(in the rows, 128 means zero)
Rows swapped in pairs by one turn or mirror: which row each one swaps with:
The rows were stretched afterwards, more along some directions than others.
J393: [ 90 111 146 115 119 121 126  97 115 141 141  97 121 151 130 106 120 136]
J260: [132 159 125 169 124 159 130 159 150 108 147 144 158  92 115 139 114  89]
J570: [109 141 105 104 111  97 112  92 135 157 125 139 121 150 126 128 125 152]
J38: [100 139 127 122 106 136 122 123 130 142 162 125  91 115 132 122 121  84]
J279: [115 127  91 116  81 115  89 135 125 123 146  98 143 141 146 159 138 147]
J43: [101 146  71 115  80  90  85 120 116 136 128 169 137 112  88 132 163 127]
J567: [123 135 126 114 107 150 101 126 156 106 142 145 114  93 120  96 152  90]
J220: [141 170 125 133 138 114  88 130 156 143 122 150 134 122 121 136 130 123]
J360: [113 121 120 140 115 104 137 127  99  91 117 146 170 134 129 134 146 164]
J942: [144 126 136 137 148 150 148 118 126 141 156  74  92 158 133 108  98 100]
J749: [ 96 150 163 112 117 154 123 137 136 113 135 134 125  90 103  61 139  68]
J715: [121 146 123 120 165 112 160 105 116 139 112 121 107 132 130 143 123 124]
J18: [130 141 118 127 115 121  85 134 126 120 166 175 132 127 111 129 147  93]
J160: [ 66 137 123 107 121 101 143 106  93 124  92 151 136 129 132 119 144 160]
J628: [117 155 101 164 104 143 103 141 131 130 159 162 148 124  98 143 128 100]
J455: [111 143 126 116 148 137 104 100 133 183 142 114  75 160 130 125  94 131]
J136: [109 100 115 119  90 110 120 144  95 103 147 103 157 155 160 111 139 163]
J75: [ 84 154 140 139 119 137 143 112 126 143 119 119 125 133 140 151 130 141]
J435: [110 150  88 107  85 135 108 126 127 142 160 134 106 137 127 141 138 120]
J391: [151 112 128 154 157 133 141 129 126 105 129  95 129 135 149 129 125 125]
J235: [ 71 149 149 109 108 116 118 122 126 140 129 148 120 118  97  98 126 104]
J206: [141 126 134 144 134 141 138 130 126 136 149 137 111 132 130 125 100 107]
J742: [155 149 115 149 134 142 118 125 131 110 147 203 142  97  94 156 152  83]
J840: [ 92 128 164 102 131 155 126 122 124 116 154  90 111 124 157  88 122 119]
J315: [124 113  99 119  89  93 128 129  91 131 146 155 139 121 111 141 171 126]
J642: [115 133 128 153 107 109 123 116 115 129 110 152 156 140 122 132 126 157]
J656: [ 99 142  98 103  93 124  95 112 139 127 131 132 112 138 132 123 138 131]
J179: [152 124 151 161 166 130 128 116 167 136 105  85 130 143 144 156 110 159]
J944: [123 120  75 126  74  99 126 131  82 113 135 129 168 129 124 142 155 159]
J793: [154 145 142 177 173 157 135 127 163 147 126 104 134 148 123 128 105 119]
J216: [180 128 101 152 146 125 106 139 150 129 129 128 143 147 133 126 134 132]
J461: [123 161 135 129 131 116  89 128 165 153 104 132 142 118 113 112 142 124]
J575: [139 158 144 146 124 135  96 154 184 121 107 121 172 107 138 123 130 136]
J719: [123 120 120 105 106 152 119 137 112  87 158 152 140  90 116  69 173  66]
J738: [114 142 131 112 123 109 155 145 111 121  99 116 142 112 116  98 140 108]
J931: [103 127  93 132  76 101 107 139 106  97 131 130 185  97 114 137 155 123]
J993: [ 99 128 170 124 147 179 145 125 145 149 158  99  88 135 122  69 131  89]
J696: [126 128  99 127 111 122 101 106 123 135 139 118 138 154 132 146 147 176]
J155: [136 146  93 139  91 124 111 146 133 111 144 134 160  83  99 117 152  93]
J920: [127 147 108 142  98 128 117 128 122 118 157 176 123 114 113 155 137  81]
J484: [123 171 109 142 128 148 101 133 155 152 168 146 109 121 107 121 129  90]
J934: [136 121 117 137 127  90 117 118 132 109  99 166 147 130 129 161 129 138]

J279 is swapped with J575
J393 is swapped with J206
J570 is swapped with J455
J628 is swapped with J155

Rows swapped in pairs by one turn or mirror: which row each one swaps with:
The rows were stretched afterwards, more along some directions than others.
J780: [112 131 137 105 144 136 118 110 126 121 140 128 110 133 104 154 128 103]
J779: [124 119 106 124 111 108 138 110 123 122 137 168 127 150 131 108 111  89]
J362: [117 120 125 113 109 113 104 142 108 125 125 129 145 137 127 115 153 140]
J555: [110 131 121  96 133  90 103 111 111 137 133 149 130 137 117 125 124  87]
J351: [137 126 109  90 135 100  86 119 111 152 132 140 143 134 134  94 134  99]
J142: [112 133 123 118 134 148 117 116 120 112 109 160 102 147 112 125 144 118]
J557: [130 119 118 126 112 112 145 113 127 114 142 161 127 142 130 117 116  94]
J9: [142 108 131 136 123 138 122 127 118 117 133 146 136 151 141 104 122 109]
J345: [109 132 129  93 126  82  98 115  94 138 131 150 127 138 116 121 129  93]
J540: [149 128  92 129 132 136  99 127 140 146 115 155 140 154 132  98 112 122]
J822: [108 115 127  94 127  81 108 113 105 139 139 153 131 136 129 123 119  81]
J624: [116 148 135 120 119 124 103 132  93 134  97 150 143 162  87 104 141 155]
J546: [141 130  97 125 130 128 107 123 139 147 116 150 132 156 134  94 111 115]
J104: [116 128 114  93 144 106 101 117  96 135 118 169 130 140 122 105 142 123]
J913: [131 148 138 128 125 126 125 141 162 131 114 135 130 144 126 115 129 131]
J139: [132 154 135 132 126 130 102 137 107 132 103 156 149 158  92 109 141 155]
J654: [119 145 130 115 142 145 114 123 134 131 115 136 124 135  99 138 129 157]
J111: [153 147 121 127 130 121 120 128 145 121 145 109 137 117 134 131 128 146]
J453: [103 128 128 130 118 125 161 121 132 125 114 148 138 162 130 100 105 129]
J326: [ 97 110  97 116 120 126 134 110 114 130 146 131 113 141 138 130 123  90]
J932: [122 145 103 108 133 113  86 135  98 136 115 148 113 133 135  82 145 140]
J250: [ 98 118 105 131 114 139 135 129 122 116 128 143 119 147 114 119 130 123]
J419: [120 115 131 115 131 100 137 123 109 136 138 111 136 124 142 131 138 117]
J829: [118 126 126 117 136  98 134 117  94 139 134 121 123 126 146 127 144 127]
J370: [124 142 103 113 131 119  92 129  89 136 114 149 116 133 140  85 142 147]
J723: [111 131 125 114 133  92 123 116  74 140 131 130 111 129 144 111 146 131]
J156: [ 98 122 105 136 121 139 146 127 126 118 131 146 114 142 121 128 130 118]
J273: [137 103 137 123 112 116 111 133 115 121 142 137 143 143 148 101 134  97]
J992: [117 149 133  98 130  81  93 121  87 149 122 145 129 138 107 120 140 115]
J663: [152 148 134 128 132 130 119 129 145 117 140 101 131 119 127 133 133 151]
J40: [143 126 107  96 133 101  89 123 111 151 129 145 153 140 142  89 123  97]
J651: [133 151 122 123 130 143 108 130 148 123 110 149 114 152 119 123 133 127]
J28: [129 119 141 137 115 149 125 132 136 104 126 122 133 158 108 112 114 123]
J402: [125  98 135 119 105 115 109 130 112 120 147 127 139 140 142 103 139 101]
J409: [126 136 140 130 115 127 124 148 152 122 120 145 130 140 118 113 133 130]
J414: [106 137 109 132 128 148 145 114 120 110 114 150 125 170 117 109 113 132]
J688: [125 145 143 132 121 127 120 136 106 136  99 155 152 163  99 108 137 164]
J758: [132 114 132 136 117 158 115 134 131  98 129 125 134 155 106 109 117 123]
J569: [115 128 139 104 141 129 111 115 129 122 138 133 120 133 109 148 126  97]
J709: [149 133  99 110 130 119  81 131 124 141 126 142 150 144 131  95 116 102]
J559: [112 149 134 113 144 143 121 121 132 128 120 136 122 133 100 146 122 152]
J332: [101 106 100 119 123 121 138 112 115 133 142 132 125 139 146 126 120  94]
J938: [111 113 130 119 123 107 141 116 106 129 136 114 125 127 144 130 138 117]
J630: [104 146  98 124 129 145 108 121 120 122 111 137 138 157 108 117 124 146]
J152: [115 137 121 130 129 127 150 129 132 137 114 143 148 148 129 104 112 161]
J925: [121 146 107 115 136 115  86 129  91 140 110 147 110 136 134  87 151 152]

J779 is swapped with J663
J152 is swapped with J409
J345 is swapped with J829
J332 is swapped with J569

